(in the rows, 128 means zero)
A state moves one step at a time under one of 8 hidden systems, and each row is a state written as 22 numbers. Each run below is a few steps of one system.
run 1, lok (10 x 22):
[[138 118 112  96 119 117 160 135  90 162 115  95 138 148 144 115 132 128
  158 121 151 127]
 [ 90 130 127 125 136 100 156 121 134 118 100 154  94 143 155 148 156 112
  140 117 120 128]
 [144 137 125 114 116 150 170  94 111 118 143 131 140 157 156 119 103 128
  151 113 142 104]
 [123 142 115 116 163 133 128 153 122 156 118 172  98 130 149 146 129 139
  157 130 141 141]
 [155 118 127 146 132 149 134 117 112  95 128 148 116 155 132 162 123 132
  133  95 103 107]
 [117 132 117 109 147 173 117 128 114 165 126 131 106 150 107 111 102 128
  142 100 137 126]
 [104 141 143 142 140 162 119 109 158 112 126 168 103 112 127 141 117 137
  114 136  96 121]
 [166 131 120 125 124 177 117 119 121 142 140 120 148 111 122 127 100 155
  134 139 115 117]
 [125 121 112 132 156 138  96 154 127 150 112 127 100 104  98 150 155 132
  125 136  97 137]
 [128 120 124 139 114 150 126  87 127 104 135  90 130 120  89 122 132 107
  114 110  92 109]]
run 2, lok (10 x 22):
[[188 147 132 119 150 149 117 139 108 133 177 119 146 107 114 128 103 135
  139 138 147 121]
 [132 117 104 166 155 119  85 166 124 122 123 140 110 116  98 146 151 113
  131 115 112 161]
 [139 120 147 137 114 137 111  98 134 108 140 106 135 149  85  98 120  98
   91  95 131 111]
 [ 82 151 142 124 130 134 111 136 161 139 139 130 130  93 114  85 101 126
  125 152 157 157]
 [164 123 140 156 112 102 110 135 145 104 138 149 161  98 149 142 131 152
   99 174 118 128]
 [163  98 119 119 119 103 116 179  91 140 114  75 145 129 107 136 142 134
  128 120 147 138]
 [ 68 111 126 142 117  88 120 120 141 115 101 106 107 152 116 114 157  91
  111 102 120 141]
 [105 148 162 110  95 124 165  82 146 115 145 126 159 134 147  79 101 119
  119 141 161 115]
 [142 136 118 122 137 100 137 168 138 141 129 162 145  94 181 141 124 162
  149 175 160 151]
 [187  94 122 151 119  89 135 165  81 108 113 116 133 162 148 182 159 137
  128 109 112 119]]
run 3, Mor (10 x 22):
[[ 79 139 151  94 139 141 149 160 122 137 102 140  95 180 127 103  92 120
  153  72 198 137]
 [123 141 130 157 112 115 152  99 163  73 130 215 147 135 187 117 125 132
  140 141 149 147]
 [189 119 114 100 125 129 139 173 101 166 117 136 150 145 184 149  87 181
  142 135 174 110]
 [121  98  94 168 137 137 120 173 113  86  77 158  98 150 135 175 145 139
  157  77 103 158]
 [132 116 131 132  89 195 141  66 131 126 111 146 142 187 147 112  81 144
  112  87 101  81]
 [ 83 158 125  90 162 195 141 125 152 171 106 193  93 100 141 122 110 162
  164 147 134 136]
 [179 130  96 159 134 125 127 121 120 125 149 158 142  96 181 187 144 164
  146 181  70 117]
 [181  97  84 121 145 173 108 154  64 176 115  80 113 147  91 162 131 141
  149  87  86 111]
 [ 76 131 126 143 143 182 125  61 146  99 111 140  74 144  74 130 151  85
  117  79  64 114]
 [124 186 169  93 145 180 130  52 153 171 190 155 129 105 126  88  92 127
  114 185 119  92]]
run 4, vutiv (10 x 22):
[[102 146 140 207 122  69  89 123 143 105 176 144 139 117 169 143 136 122
  117 188  70 150]
 [177 105 130 103 102 177 149 105  79 145 108  97 168 156  65  74 147 116
  142  90 140 135]
 [ 77 140 116 102 172  99 120 134 179 130 123 122  60  79 124 164 148 102
  102 141 130 113]
 [134 149 170 161  92 143 127  92 124 100 180 133 179 155 149  82  70 132
  124 141 125 122]
 [155 119 136  90 154 140 127 177 117 164  91 144 126  93  82 122 169 142
  137 143 168 159]
 [139 111 126 167 116  57 113 126 142  84 148 100 123 131 147 166 143 107
   86 129 105 104]
 [ 99 133 145 113 124 163 131 131  99 142 130  97 126 169  93  79  91 113
  147  82 157 141]
 [ 91 130 140 107 135 130 137 131 194 113  89 172 107  87 144 143 133 151
  100 150 141 121]
 [191 129 137 148 106 120 123 151  99 117 171 113 177 137 164 135  86 156
  136 146 143 122]
 [111 100 113 132 140 100 117 175 100 153  77 116 111 135  97 130 186 117
  146 113 128 173]]
run 5, Sobop (10 x 22):
[[134 126 127  95 125 123 180  95 162 120  78 225 115 140 197 148 156 152
  121 144 155 106]
 [177 127 118 130 148 139 163 152  88  87 134 152  98 176 178 205 100 148
  160  78 130  91]
 [137 113  68 144 162 149  94 114 137 167  90 210  74 165 149 160 154 125
  133 103  98 130]
 [154 133 149 112 136 203 136  66 133 127 130 162  95 165 122 153  98 135
   92  91  97  54]
 [135 158 116 146 160 198  78 140 131 174 165 183 110 132 149 139  57 171
  149 143 108 128]
 [199 117 142 138 130 154  98 125 114 161 129 157 141 104 122 169 155 177
   95 180  60 103]
 [171 124  71 143 151 172  92 119  92 153 174  62 123 109  89 152 111 118
  141 113  70 109]
 [ 99 156 113 120 142 158  92  59 142 202 163 119 118 105  89  83 138  98
  112 174  80 122]
 [161 177 185 115 128 162 135  98 109 129 207 102 175  88 103  90  96 139
  139 184 131 117]
 [172 146 109 145 150  79  88 178 114 151 188 102 160  62 132 135 143 129
  148 198 137 170]]
run 6, pas:
[[148 143  73 111 154 103 172 109 113  77 168  90 126 110 131 133 144  67
  172  90 175 134]
 [107 138 149 139 126  38 122 121 135 125 162 133 123 175 162 109 131  77
  102 131 169 123]
 [133 142 167 115 144 119 150 152 125  79 141 137 134 130  88  95 131  93
  138  94 208 157]
 [157 102 100 140 119  72 109 170 147 113 113 151 138 153 168 130 112 127
  108 108 202 143]
 [103 113 185 115 131 108 127 188 121 123  88 135 105 163 108 128 123 135
  111  98 167 138]
 [110 105 101 117 108 150 143 148 156 118  65 158 136 134 146 104 104 155
  140  93 178 151]
 [104 122 169 104 114 121 122 170 146 168  93 141 126 135 160 133  92 183
  105 152 152 113]
 [129 124 136 115 127 164 154 170 106 136  89 148 135 115 135 141 128 182
  173 133 127 156]
 [137 108 117 103 118 138 150 123 121 172  80 165 116 144 172 155 141 168
  127 143 112  99]
 [ 94 157 152 108 149 181 156 112 116 145 122 151  96 135 141 146 111 153
  156 132  99 106]]
run 7, Mor, 10 rows:
[[ 95 138 151 129 129 115 124 140 130 113 143 115 122 157 109  86 103  96
  130  94 178 148]
 [124 134 143 124 115  91 140 114 160 109 120 174 146 138 154  94 134 116
  109 144 179 143]
 [155 122 138 119 121  98 138 182 127 114 129 121 149 125 164 139  99 155
  133 136 181 133]
 [129  92 101 163 111 104 111 171 120 108  92 136 132 161 146 133 125 134
  136  91 140 160]
 [111 108 145 123  89 153 157 106 136 103  87 136 137 175 144 109 101 145
  120  88 141 112]
 [ 83 147 122 115 129 158 146 124 154 137 115 173 123 127 173 111  89 158
  158 136 154 141]
 [156 126 108 138 121 117 150 144 108 136 115 165 143 124 193 161 136 170
  161 163 112 133]
 [162  99  79 134 127 159 137 152  83 127 105 101 123 147 135 169 124 150
  169  84 102 121]
 [ 90 121 113 135 131 182 136  77 127 125 102 147  87 177 122 130 126 111
  136  76  87 111]
 [118 169 150 102 147 193 155  67 140 148 153 182 118 121 142 113 105 141
  144 153 115 105]]
run 8, kal, 10 rows:
[[103 121 123 136 142  93  76 147 155 169 110 154 114 114 115 110 156 112
   97 157 138 155]
 [137 113 169 131  94  88 153 135 106  99 123  74 163 124 114 122 157 127
  118 140 120 125]
 [ 96 120  91 116 132 114 106 155 157 149 110 105 131  96 117  99 124 122
  128 128 165 159]
 [119 131 175 129 111  64 149 134 133 111 124 138 140 135 155 127 150 126
  108 158 147 128]
 [132 117 120 118 114 127 141 173 121 115 116  96 152 114 126 110 104 142
  154 113 172 158]
 [116 122 123 114 137  81 137 143 149 129 104 166 108 145 156 132 146 113
  115 119 175 130]
 [111 129 148 127 110 122 172 141 114  78 127 105 137 141 148 129 104 138
  152 100 147 131]
 [116 131 110 106 137 147 133 136 156 139 105 174 114 137 152 116 101 136
  136 112 177 131]
 [142 129 155 127 126 122 164 137 112  99 121 151 117 150 168 167 121 154
  140 119 132 107]
 [126 121  92 128 134 172 128 136 116 131 110 139 116 155 137 131  99 138
  161  82 137 133]]
run 9, pas, 10 rows:
[[176  87 115 118  90 120 156 135  98  88 107  53 166 131 106 130 140 124
  121  87 141 115]
 [ 62 117  78 113 146  93 102 144 140 182 106 104  81 145 132 116 135  94
  128 108 146 143]
 [ 73 137 175 116  93 112 179 112 163  67 119 104 155 101 132 100 121 128
  124 136 153 135]
 [169 128 104 101 125 113 125 168 104 181 147 103 166 119 149  99 102 142
  154 153 194 146]
 [122 117 146 122 151  64 153 187 113 107  92 144  98 120 144 184 187 136
  138 135 132 144]
 [116 108 123  96 104 143 187  97 100 127  90 123 123 200 152 112 121 119
  149  69 154 101]
 [ 72 167 134  98 154 137 121 123 179 167 132 187  92 124 158 102  88 130
  125 145 177 128]
 [166 147 193 146 111 135 152 164 115  84 147 157 180 105 153 137 100 183
  143 166 145 144]
 [203 106 107 122 155 133 106 172  73 191  98 167 120 166 131 161 160 154
  144 120 135 134]
 [ 87 112 133 125 143 150 155 106 145  97  69 172  57 159 134 177 149 128
  118  78  86  93]]
run 10, Sobop:
[[120  76  86 118 122 130 146 159 157  72  46 131  97 141 123 157 136 124
  112  41 165 128]
 [ 43 110 131 136 105 132 134 112 165 120  72 154  83 195 173 127  87 139
  108  77 125 106]
 [112 118 167 110 108 195 162 141 124 129  62 192 127 170 155 129  90 195
  145 103 138 128]
 [152  92  85 131 115 155 140 162 146 120  72 158 125 113 195 197 101 202
  136 127 109 106]
 [132  93  80 138 123 152 137 111  94 159  83 120  90 173 164 187 147 152
  143 100  44  86]
 [109 135  74 104 137 229 147  48 125 172 111 155 100 149 131 119 113 133
  158  96  78  95]
 [141 173 139 100 144 192 149  79 139 171 164 177 121 115 183 144  72 177
  141 179 107  80]
 [216 149 120 143 158 149 124 149  71 158 171 158 141 106 163 187 135 174
  167 182  77 118]
 [213 112  40 138 165 137  93  92  96 169 161 113 114 106  99 172 185  94
  127 133  63 105]
 [122 171 110 114 165 170 102  31 125 174 207 105  89 135  73  98 126  58
  114 128  85  84]]
run 11, Nuna (10 x 22):
[[145  98  65 136 127  81 105 116 130 135 129 102 120 152 135 127 146  79
  106  99 146 125]
 [109 127 181  97 138 132 162 130 100 120 113 106 109 140  69 107 165 103
  136 105 144 131]
 [101 153 141 103 122 126 133 108 179 124 148 140 141 107 146  84  85 121
  112 145 190 125]
 [188 117 153 121 131 106  97 174 110 175 132 147 137 148 145 146 115 159
   98 155 153 110]
 [124 103 117 179 119  87  98 186 127  69 115 102 138 114 111 145 138 121
  128 105 125 170]
 [ 65 101 127 116  99 130 140  96 139 145  71 109 108 176 116  97 141 110
  108  88 116 117]
 [ 90 167 193  95 121 172 169 130 130 141 123 148 140 114 133  98  98 169
  154 162 145 135]
 [173 127  97 149 114 109 103 151 145 143 148 162 163 121 208 147  79 175
  123 171 144 122]
 [166  87 104 175 130 100 107 185  69 115 101 110 119 162 127 186 164 134
  143  89  85 145]
 [ 45 123 111 137 116 141 167  86 139  73  87 112 102 145 103 104 160  82
  156  68 105 156]]
run 12, vutiv (10 x 22):
[[138 142 146 144 113 107 151 112 120  97 146 159 158 149 155 104 121 118
  145 131 155 143]
 [163 118 121 103 152 114 144 151 111 132 109 151 118 139 122 137 155 119
  136 106 171 136]
 [120 125 124 148 140  97 121 133 132 100 134 149  99 159 152 156 128 109
  115 102 131 118]
 [130 129 133 127 132 170 127 124 119 132 121 157 118 166 128 114  96 135
  140  89 144 126]
 [139 123 120 127 143 143 118 147 143 131 104 171 108 115 146 159 126 157
  123 137 121 121]
 [162 114 111 157 117 134 108 134 103 129 136 124 140 146 143 148 121 147
  137 128  96 126]
 [112 113 101 129 136 149 123 127 108 154  99 116 106 137 107 128 150 121
  143 106 100 134]
 [103 133 111 128 124 153 134  85 149 123 131 118 114 115 141 134 111 130
  120 128  98 103]
 [134 148 126 120 134 162 129 117 119 157 150 134 146 109 131 107 108 148
  152 159 122 138]
 [152 122 118 139 132 111 128 122 118 133 124 133 140  96 116 137 179 125
  128 159 104 142]]
run 13, Nuna (10 x 22):
[[ 90 114  99 177 121 104 101 135 134  93 111 104 141  82  76 109 195  96
  141 134  85 198]
 [ 90 116 130  80  87 159 170  47 137 151 103  64 129 143 112  91 122 120
  106 114 107  73]
 [116 181 161  90 155 140 142 153 110 182 177 126 141  83 138 104  98 155
  176 197 153 152]
 [217 100  83 159 100  64 105 132 125 123 151 123 187 118 179 140 137 132
  104 161 145 128]
 [129  86  99 132 134  99 129 182  70 120  99  45  98 159  82 155 165  96
  148  58 122 141]
 [ 25 150 159  98 113 109 183  74 158 102 103 129 119 133 113  55 161  76
  144 115 162 158]
 [166 151 179  56 112 171 159 110 137 178 139 161 157 142 169  93  59 173
  112 157 204  81]
 [195 125 120 163 162  70  80 242 119 126 153 161 138 100 177 190 109 169
  137 169 169 158]
 [130  57  93 205  91  63  94 147 106  71  77 101 122 195 114 153 173  87
   97  49  92 143]
 [  4 129 163  81 121 201 191 100 133 122  49 114  79 155  68  77 141 115
  158  62 125 142]]
run 14, sebis, 10 rows:
[[109 133 140  94 154 100 187 131 155  73 100 139  83  89 142 190 168 124
  121 122 136 100]
 [119 155 126 135 124 138 130  96 123 103 187 111 138 175 142  87  63  86
  140  85 170 117]
 [129 144 157  97 163 147 133 139 133 168  97 221 105 133 126 123 162 141
  134 145 156 144]
 [166 125 136 161 115 150 127 135 150  38 147 139 153 106 137 157  89 151
  118 110 127 116]
 [127 124 133 144 158 134  73 164  95 168 132 137  86 187 100 135 115 113
  119  90 124 131]
 [ 71 127 128 125 126 177 145  93 169 105  88 147 102  95 111 133 137 139
  126 121  81 120]
 [165 135 108 129 109 172  98 105 120 167 161 117 164 138 143  96  69 148
  127 141 128 110]
 [139 132 138 147 150 113 110 169 106 153 118 164 121 101 131 161 175 155
  143 176  87 156]
 [148  98  98 159 105 122 137 105 112  71 131  72 136 130 110 151 142 106
  123  89  87 111]
 [ 89 138 114  91 158 125 120 104 122 201 137  98  83 144 112 112 135  92
  125 124 126 106]]
run 15, sebis, 10 rows:
[[151 121 138 150 123 118 132 121 146  38 137 142 158 121  83  93 144  79
  119  78 184 167]
 [120 117 159  89 154 120  89 160 163 150 105 140  90 138  81 111 118 110
   68  98 200 113]
 [ 64 142 162 146 113 157 108 147 186  85 113 142 141  90 105  83  86 145
  117 131 149 169]
 [160  87 129 136  93 145  85 172 128 160  89 144 168 157 122  92  94 169
  102 115 164 149]
 [ 88 104 146 140 127 110 111 206 139 123  77 106 110 104 135 170 120 178
  119 135 104 141]
 [ 80  99  97 153  83 129 127 124 118 128 102  77 140 174 152 107  91 136
  138  86 109 132]
 [ 92 124 122  79 120 135 158 131 119 202  86 125 115 145 171 124 119 167
  147 147 132 110]
 [137 135 114 142 101 115 169 129 121  98 140 133 165 119 203 145 101 164
  170 156 122 133]
 [171 117 128 135 136  91 143 151  63 136 132 130 118 192 164 169 145 126
  152 105 132 115]
 [ 86 139 119 113 156 124 178 105 128  90 119 131  68 136 148 174 144 105
  150  96 111 106]]
run 16, kal:
[[139 128 103 131 130 179 158 141  99 122  93 186 141 161 148 110 125 147
  199  83 157 174]
 [156 116  89 106 134 128 168  92 139 111 116 157  94 167 186 176 117 125
  119  87 144  67]
 [ 86 166 127 137 150 183 157 114 102 118 162 136  98 159 153 137  77 133
  194  98 100 124]
 [167 137 110 132 135 200 130  78 141 134 123 218 129 148 146 125 115 147
  131 121 116 109]
 [178 137 116 127 159 167 128 126  86 140 159 118 101 142 135 189 111 143
  147 114  80  79]
 [125 134  84 165 149 179  89  91 110 144 138 154  99 156  97 128 138 100
  149  97  67 138]
 [146 136 133 122 121 170 130  38 132 133 155 117 129 123 103 124 137 113
   99 137  68  74]
 [132 156 123 146 150 177  81 121 124 165 174 116 130  78  96 130 107 141
  133 174  68 128]
 [183 116 135 161 129 121  66 120 108 169 146 143 144 130  89 128 171 123
   95 162  80 129]
 [145 110 104 134 133 113 107 117 104 137 144  47 132  99  61 127 172  89
  117 124  86 126]]

Name the system that made each run.
run 17:
[[143 130 121  97 139 150 143 174 119 140 123  95 134  94 145 158  88 176
  152 138 144 114]
 [122 116 115 160 140 102 102 153 116 144 102 188 104 176 153 142 149 121
  136 114 130 155]]
 | kal
run 18, 2 rows:
[[131 116 116 114 112 138 184 100 113  89 108 101 137 107 120 142 161 126
  149 112 105 118]
 [ 94 141  94 134 128 137 101 118 159 147 145 127 119 125 160 119  78 132
  122 130 136 123]]
 | kal
run 19 (2 x 22):
[[ 82 115  95 140 147 157  91 161 151 124 109 121  73 153 124 144  77 126
  122  63 131 124]
 [ 95 146 185 145 113 174 108  89 136 142 138 161 131 166 126  96  89 145
  107 139  87 108]]
 | lok
run 20:
[[150 123  83 114 117 139 110 115 125 157 157  68 155 118 131 102  81 124
  128 124 148 114]
 [105 136 157 134 135  84 121 146 123 164 116 154 130 114 138 124 173 138
  128 187 112 158]]
 | sebis
run 21, 2 rows:
[[110 169 186 128 141 118 177 121 141  61 153 154 136  83 123 130 143 125
  147 159 137 143]
 [192 115 102 138 136 124 106 129 114 113 147 146 142 165 114 113 114  98
  124  78 186 135]]
 | sebis
run 22 (2 x 22):
[[117 127 149 150 138 134  83 133 158 136 114 160 117  96  94 132 148 136
   92 157  95 140]
 [145 119 145 133 107 140 107 130 139 129 133  85 155  86  99 126 116 152
   98 159 105 115]]
 | Mor
run 23, 2 rows:
[[ 97 140 177 107 121  87 171 126  75 163 123 112 120 170 140 117 169 118
  159 148 121 133]
 [134 150 101  80 149 136 184  93 138 115 124 157 116 113 142 122 146 108
  155 115 177 124]]
 | pas
run 24, 2 rows:
[[179 159 189 121 146 132 171 123  95 101 156 191 145 148 134 123 148 121
  151 138 168 135]
 [192 125 111 133 163 131 117 144 118 125 134 197 100 173 160 167 123 127
  127  98 167 110]]
 | pas
run 25, 2 rows:
[[ 69 112  87 120 101  97 142  52 198 122  97 149 103 153 183 121 126 101
   82 113 129  89]
 [138 170 195  81 125 177 173 124  86 159 167 112 161 132 131  89  76 166
  167 161 157 119]]
 | sebis
run 26:
[[135 136 199 122 117 117 176 145 101  83 126 123 142 133 124 140 135 144
  143 130 133 126]
 [126 106  84 124 135 151 105 167 153 132  95 135 119 120 127 126 101 142
  129  92 164 144]]
 | kal
run 27, 2 rows:
[[123 155 150 147 160 108 118  79 150 106 169 190  72 176 164 171 122  94
   90 123 105  70]
 [143 168 167 167 140 194 107  94 116  91 192 173 145 155  88  84  86 106
  143 105 126 143]]
 | pas
run 28, 2 rows:
[[102 200 150 120 198 161 139  97 140 121 187 203  74 128 128 123 116  89
  163 132 148 131]
 [202 147 146 147 138 187 119  79 143  84 154 225 147 133 107 114 129 119
  113 118 135 125]]
 | sebis
run 29:
[[131 164 156 141 126 171 108  93 117 147 197 124 141 147 137 110  63 141
  128 149  97  97]
 [173 147 121 163 161 148  89 133 123 127 159 174 136  76  93 134 163 127
  140 173  94 165]]
 | pas
run 30:
[[107 123 124 177 113 129  91 163 139 125 125 133 139 120 151 136 100 162
  133 147  97 155]
 [158  97 153 114 104 132 122 132 119 153  89 120 145 145 104 127 143 151
   92 131 122 109]]
 | lok
run 31:
[[106 160 126 103 169 129 154 121 133 103 161 131  92 120 128 134 112  90
  152 100 173 124]
 [135 150 151 131 133 141 129  96 153 114 138 202 130 149 135  97 121 114
  114 125 164 128]]
 | sebis
run 32:
[[205 118 126 122 116 127 145 126  97 125 146 113 161 126 148 154 125 151
  129 142 127  98]
 [120 133  74 131 169 120 106 136 111 155 143 117  89 114 119 157 153 100
  152 121 102 139]]
 | Sobop
run 33:
[[141 115 122 126 129 154  99 205 105 158 114 110 153 114 103 102  99 161
  160 123 168 181]
 [ 99  97 127 136  94  45 145 135 156 108  80 116 136 127 175 146 163 134
   94 150 126 124]]
 | Nuna
run 34, 2 rows:
[[140 135 168 121 143 131 103 141  97 125 174  86  95 204 100 125  66  93
   96  61 164  84]
 [ 95 136 141 120 159 118  95 163 173 137  98 193 114  89  83  84 165 113
  113 144 178 194]]
 | Nuna
run 35:
[[135 126 114 120 113 148 143 133 117 133 139 103 147 141 164 129  68 154
  143 116 143 112]
 [101 124 111 133 138 128 132 141 121 148  90 165 103 145 143 134 156 130
  157 119 116 157]]
 | Mor
run 36, 2 rows:
[[ 76 135 137 151 105 138  99 131 162 130 125 123 155  94 108  76 115 139
  126 158 118 174]
 [181 107 124 115 111 118 126 155 123 132 121  80 170  78 110 134 136 156
  112 156 136 124]]
 | pas
run 37 (2 x 22):
[[100 132 176 133 104 123 122 113 129 125 146  92 136 144 131 118  99 134
  105 143 105 102]
 [104 138 123 118 131 136 128 134 133 152 119 127 143  95 106  86 145 126
  149 153 141 171]]
 | Mor
